In the data rows, the value 500 means zero.
Here are some points:
990:999:451:425:570:427:896:284:429:634:726:494:523:569:414:475:350:532:527:473:534:477:315:534:454:381:425:487:513:499:474:645
549:428:143:224:652:804:740:981:487:665:725:310:359:608:748:641:186:334:545:549:610:521:446:562:624:471:544:642:563:477:411:357
417:450:570:620:627:549:358:360:414:598:416:426:296:616:424:621:402:531:328:451:727:691:382:456:699:592:556:588:734:543:399:484
361:520:541:489:162:506:767:647:284:513:418:430:591:452:529:579:509:520:509:524:494:493:494:542:505:502:498:535:541:522:493:523
243:545:673:141:000:614:613:404:656:798:591:591:525:500:525:464:549:558:551:406:521:482:566:545:512:501:503:478:474:484:498:515
424:516:497:678:584:562:508:413:488:609:478:456:514:511:518:554:493:499:520:482:520:499:466:502:497:513:473:519:546:536:473:540
473:448:455:560:455:235:387:504:534:583:586:482:593:543:495:506:535:539:504:468:510:513:415:558:491:545:507:527:521:528:483:531
422:313:506:520:492:501:529:475:544:526:665:371:742:427:440:546:329:552:360:586:555:578:499:360:530:537:408:558:518:453:438:481
666:288:595:498:562:411:543:401:656:723:470:431:672:480:442:507:432:566:504:411:601:599:481:487:656:429:499:497:498:468:497:637
497:574:900:703:380:702:164:879:683:010:463:667:583:577:435:380:708:569:718:809:309:325:627:335:637:697:333:706:899:353:769:460
706:662:550:647:419:624:315:609:485:572:371:486:595:541:533:599:439:609:467:481:469:514:485:464:504:527:479:506:495:515:452:508
692:123:598:284:487:304:495:386:574:648:398:510:484:488:393:577:474:473:449:460:513:510:531:571:512:565:478:562:528:528:528:489
675:737:458:613:512:539:662:515:545:587:455:600:629:574:595:609:435:480:459:459:558:522:422:531:458:548:470:471:591:410:362:543
611:174:140:367:453:770:697:999:489:618:649:362:517:547:481:619:613:448:481:409:403:465:415:454:516:528:534:494:508:495:480:515
224:669:636:226:000:598:656:409:531:696:585:573:526:519:520:475:536:570:529:411:514:503:555:523:480:507:521:503:473:457:512:521
400:516:542:625:404:529:637:439:328:466:323:403:523:535:517:600:497:590:533:526:515:537:475:519:492:475:533:552:519:521:451:511
460:596:626:682:579:630:389:373:578:600:429:409:458:494:583:376:530:558:629:308:460:368:518:346:330:493:380:559:547:420:376:691
382:501:394:555:373:590:653:549:271:392:385:465:506:444:397:510:483:523:544:514:476:513:577:615:499:553:483:497:483:560:495:530
619:350:426:507:536:362:454:221:509:542:568:439:646:543:356:464:511:411:501:412:430:482:398:457:531:536:567:502:535:459:459:508
539:481:403:599:567:508:298:450:480:369:532:606:482:462:340:657:497:614:769:721:259:528:476:320:492:455:506:386:503:337:549:640
423:493:509:633:647:590:481:360:557:546:401:529:495:519:565:483:606:482:487:448:475:406:499:507:600:543:429:549:638:529:507:548
214:528:869:225:000:641:803:102:054:850:576:537:281:662:436:492:546:451:235:573:619:551:498:821:413:326:443:508:611:597:692:246
338:659:107:591:348:000:135:631:768:785:522:595:630:563:254:548:480:546:574:610:472:432:427:597:521:460:421:355:473:450:579:523
449:487:507:581:329:183:639:604:317:427:409:417:402:521:526:452:481:444:438:443:480:515:461:539:453:483:501:507:537:505:418:511
660:626:581:664:381:655:210:645:446:583:375:436:558:523:513:584:440:648:451:488:444:501:482:424:518:531:466:502:489:538:468:500
434:482:471:631:629:589:499:420:573:542:434:520:545:515:599:481:561:483:490:463:504:457:497:523:569:530:443:536:604:532:492:550
Then 12 other points, each followed by its number:
540:458:248:320:647:710:688:834:476:691:660:376:435:570:696:550:259:346:526:555:580:521:458:559:573:507:537:586:534:462:417:394 0
433:528:584:440:434:308:509:842:465:249:926:418:442:602:714:303:367:824:413:406:635:446:734:573:304:614:627:462:556:459:536:511 1
034:753:444:469:278:036:384:769:681:259:531:686:274:611:441:674:651:620:551:632:541:356:747:341:764:703:620:651:340:417:600:344 2
203:666:429:650:560:370:457:342:416:379:402:468:271:417:646:250:707:594:482:783:528:339:471:300:554:518:386:602:304:489:622:262 3
539:357:365:448:544:622:534:704:667:541:552:434:629:448:571:590:444:511:521:525:443:538:471:475:488:494:459:516:535:471:547:568 4
368:515:496:665:569:563:564:358:507:582:448:478:487:498:564:509:465:450:515:498:580:517:505:568:470:480:470:463:543:530:454:582 5
000:830:459:401:193:000:361:877:723:136:528:755:179:660:404:714:684:662:534:690:577:294:850:279:855:755:671:688:283:379:639:299 6
700:132:690:250:426:275:482:334:522:617:427:528:360:528:553:566:529:494:523:476:538:518:476:522:499:495:500:523:499:522:534:529 7
999:888:486:526:491:510:733:370:791:265:450:431:389:523:697:561:494:432:573:517:478:335:554:546:512:546:571:480:556:379:304:486 8
248:629:559:678:620:274:600:355:479:363:450:610:612:606:574:774:673:499:249:465:415:321:696:365:566:568:601:500:255:315:786:497 9
752:368:581:532:193:519:000:561:000:600:986:414:569:386:339:775:294:414:458:507:405:485:386:452:459:524:610:576:677:508:456:541 10
579:293:650:379:811:999:709:999:457:000:360:840:000:096:080:198:661:344:332:844:697:999:722:062:579:000:954:000:000:501:939:111 11
Which two of these numbered points are nearest to each point below by angle, seen from the average point of the first points? Their numbers follow each, nearest first.
276:644:426:829:536:301:516:276:540:684:417:289:396:450:715:119:681:528:458:573:522:319:352:290:344:483:288:640:445:460:464:451 > 3 5
255:608:474:639:577:416:421:346:407:435:397:455:264:479:577:348:626:582:428:700:599:450:443:335:604:542:434:601:427:501:566:316 > 3 2
391:472:498:673:539:482:489:487:562:451:567:463:600:565:368:566:549:555:389:461:440:446:488:356:440:533:540:424:546:413:444:528 > 9 2
207:644:790:543:046:483:723:572:184:094:305:449:572:592:467:508:500:587:477:675:525:368:582:455:450:681:500:518:775:457:611:524 > 6 2
761:456:585:468:655:999:733:999:608:000:443:697:000:130:192:269:618:393:386:764:656:981:657:185:552:043:836:105:000:500:824:232 > 11 4
439:514:519:459:603:300:429:810:522:155:889:337:417:644:762:252:398:844:425:439:641:435:681:584:223:611:579:471:551:496:528:469 > 1 6
561:178:666:175:437:243:237:253:518:267:546:541:550:467:664:467:464:592:475:374:526:442:568:441:338:677:418:390:465:646:544:522 > 7 1
436:523:450:604:610:601:491:384:547:559:492:446:497:507:532:465:476:512:550:427:486:510:503:539:467:478:508:518:523:499:463:573 > 5 3
999:963:459:724:317:470:904:290:990:492:656:395:456:334:517:533:494:555:492:478:504:534:446:557:597:500:491:521:528:497:526:544 > 8 5
423:568:286:671:437:032:201:546:806:712:457:493:524:463:485:453:578:585:495:559:474:478:546:547:585:592:442:474:663:576:454:577 > 2 6
384:504:335:500:466:453:384:499:383:392:627:531:521:643:573:572:427:480:514:450:544:384:563:550:366:501:405:595:608:416:505:519 > 1 2
930:825:501:385:539:382:781:279:430:598:665:510:505:559:462:500:393:525:517:481:518:493:353:525:460:415:445:499:515:500:478:613 > 8 7
137:490:347:527:251:000:342:725:717:380:628:561:501:710:588:528:406:541:617:532:545:380:547:482:547:616:430:443:544:587:497:580 > 2 6
289:649:572:306:368:374:483:498:245:000:502:620:142:694:451:834:539:384:702:523:386:383:714:420:604:562:407:775:377:426:626:286 > 6 2
603:777:317:749:664:156:104:520:465:573:564:475:815:620:504:621:823:479:366:423:153:347:385:285:334:408:707:320:332:376:577:650 > 9 10
343:831:423:000:876:501:043:631:529:204:375:493:583:281:549:501:663:485:440:483:503:452:448:556:479:472:472:502:521:442:488:497 > 3 2
402:999:459:000:765:701:313:758:837:565:731:261:234:433:416:692:000:225:389:762:703:657:282:551:765:486:759:460:544:392:270:001 > 0 11
393:417:516:652:519:502:534:530:589:438:590:486:601:563:293:563:508:575:377:464:451:474:494:314:453:561:538:415:599:403:423:488 > 9 11
528:316:439:484:540:680:556:617:654:462:571:438:676:491:478:608:428:539:503:534:446:499:497:427:476:549:498:466:562:431:516:536 > 4 0
511:369:601:440:705:999:694:999:409:000:402:720:000:194:171:282:604:367:313:758:632:985:669:140:528:039:804:097:000:495:826:235 > 11 3
482:327:000:427:437:796:855:876:483:515:680:586:090:556:398:493:549:375:452:432:437:498:382:646:365:423:553:518:437:460:342:448 > 0 4
999:749:592:739:257:575:519:621:746:294:397:604:691:658:524:498:611:408:524:490:451:529:539:532:436:569:436:531:526:592:573:479 > 8 4
423:512:504:640:604:584:520:395:466:595:491:477:533:452:545:519:526:493:556:513:511:513:483:554:522:520:443:525:511:557:491:523 > 5 3
429:535:350:697:533:270:423:480:464:593:595:480:578:581:454:517:611:478:428:402:454:527:444:462:507:543:496:519:503:513:500:556 > 9 2
378:569:465:658:244:034:687:758:361:299:429:417:462:516:549:447:387:482:560:314:489:476:413:435:446:531:508:627:562:410:399:597 > 2 1
486:255:433:411:601:491:492:630:653:544:481:393:660:393:583:478:385:602:539:393:559:573:469:468:443:582:424:446:499:591:476:525 > 4 0
372:806:373:017:805:407:160:682:482:394:362:405:559:384:521:570:671:510:516:467:592:552:431:532:504:538:488:506:461:499:462:549 > 2 6
330:502:482:517:478:325:411:552:588:469:616:471:449:635:588:475:434:589:619:507:561:461:511:603:429:559:556:482:494:518:512:551 > 1 2
487:159:537:332:362:286:620:584:382:589:355:406:531:455:438:470:545:472:629:422:468:441:516:604:541:509:467:452:505:615:448:489 > 7 4
333:610:586:571:109:380:746:581:194:430:374:422:570:453:505:546:489:518:496:515:493:500:497:532:494:504:497:525:540:514:489:518 > 2 6
